In the data rows, 128 means zero.
Some points, one per row:
[103 87 161 136 161 128 145 153]
[153 87 145 111 178 103 136 128]
[136 145 120 120 128 136 136 145]
[178 128 95 120 153 111 120 103]
[145 87 136 128 120 161 103 178]
[136 103 103 128 103 153 128 128]
[136 169 103 128 128 120 153 78]
[95 111 111 153 120 145 95 136]
[111 161 128 202 120 161 136 153]
[120 103 153 103 111 128 136 145]
[128 178 103 145 120 128 153 95]
[111 103 120 153 103 153 111 136]
[136 202 120 120 120 136 153 111]
[194 103 136 95 128 128 120 145]
[145 103 136 128 128 128 145 103]
[95 145 136 186 136 153 120 128]
[103 103 194 120 111 111 111 145]
[136 103 128 136 120 136 120 95]
[186 103 120 103 128 153 111 145]
10 more points follow, each with its number after it:
[103 136 111 111 120 111 111 120] 0
[120 128 103 120 128 128 136 95] 1
[161 70 161 120 169 103 145 136] 2
[120 128 145 103 103 145 128 178] 3
[111 153 111 103 145 103 136 95] 4
[103 103 153 128 128 128 153 153] 5
[178 87 169 111 120 120 111 161] 6
[128 145 95 136 128 145 145 111] 7
[111 145 120 103 120 103 136 111] 8
[128 111 103 169 128 153 111 153] 9
Which three of these numbered points are nearest to each point below, ignoring the direction in which the first points spread most? Their numbers follow each, nearest first.
[111 120 120 120 111 136 128 120] > 1 7 0
[103 120 103 95 136 128 103 128] > 0 1 8
[128 169 95 120 145 128 136 95] > 1 4 7
[128 169 95 145 128 128 153 120] > 7 1 6
[120 120 103 161 128 136 111 153] > 9 7 0
[103 87 186 111 145 120 153 178] > 5 3 8
Now 10 new points, numbered from 0 again:
[128 161 136 136 128 128 145 169] 0
[136 128 70 103 128 128 136 78] 1
[95 136 95 120 95 136 128 78] 2
[128 120 111 145 128 120 103 128] 3
[95 111 136 128 111 145 128 178] 4
[120 186 120 194 95 145 136 153] 5
[178 120 103 136 120 128 120 120] 6
[111 161 78 136 103 120 111 111] 7
[178 78 161 120 128 153 145 169] 8
[111 161 128 161 153 136 136 128] 9
Which three of these numbered points are nearest to each point below, ignoring the direction in which the first points spread most? Their numbers follow each, nearest first.
[120 70 202 87 95 111 120 178] > 4 0 5
[111 103 111 136 128 145 103 145] > 3 7 4
[128 87 186 103 136 136 153 194] > 0 4 9
[103 120 111 103 120 136 103 95] > 2 7 1
[128 153 78 136 95 120 120 103] > 7 3 6
[128 87 145 136 178 120 145 136] > 9 3 0
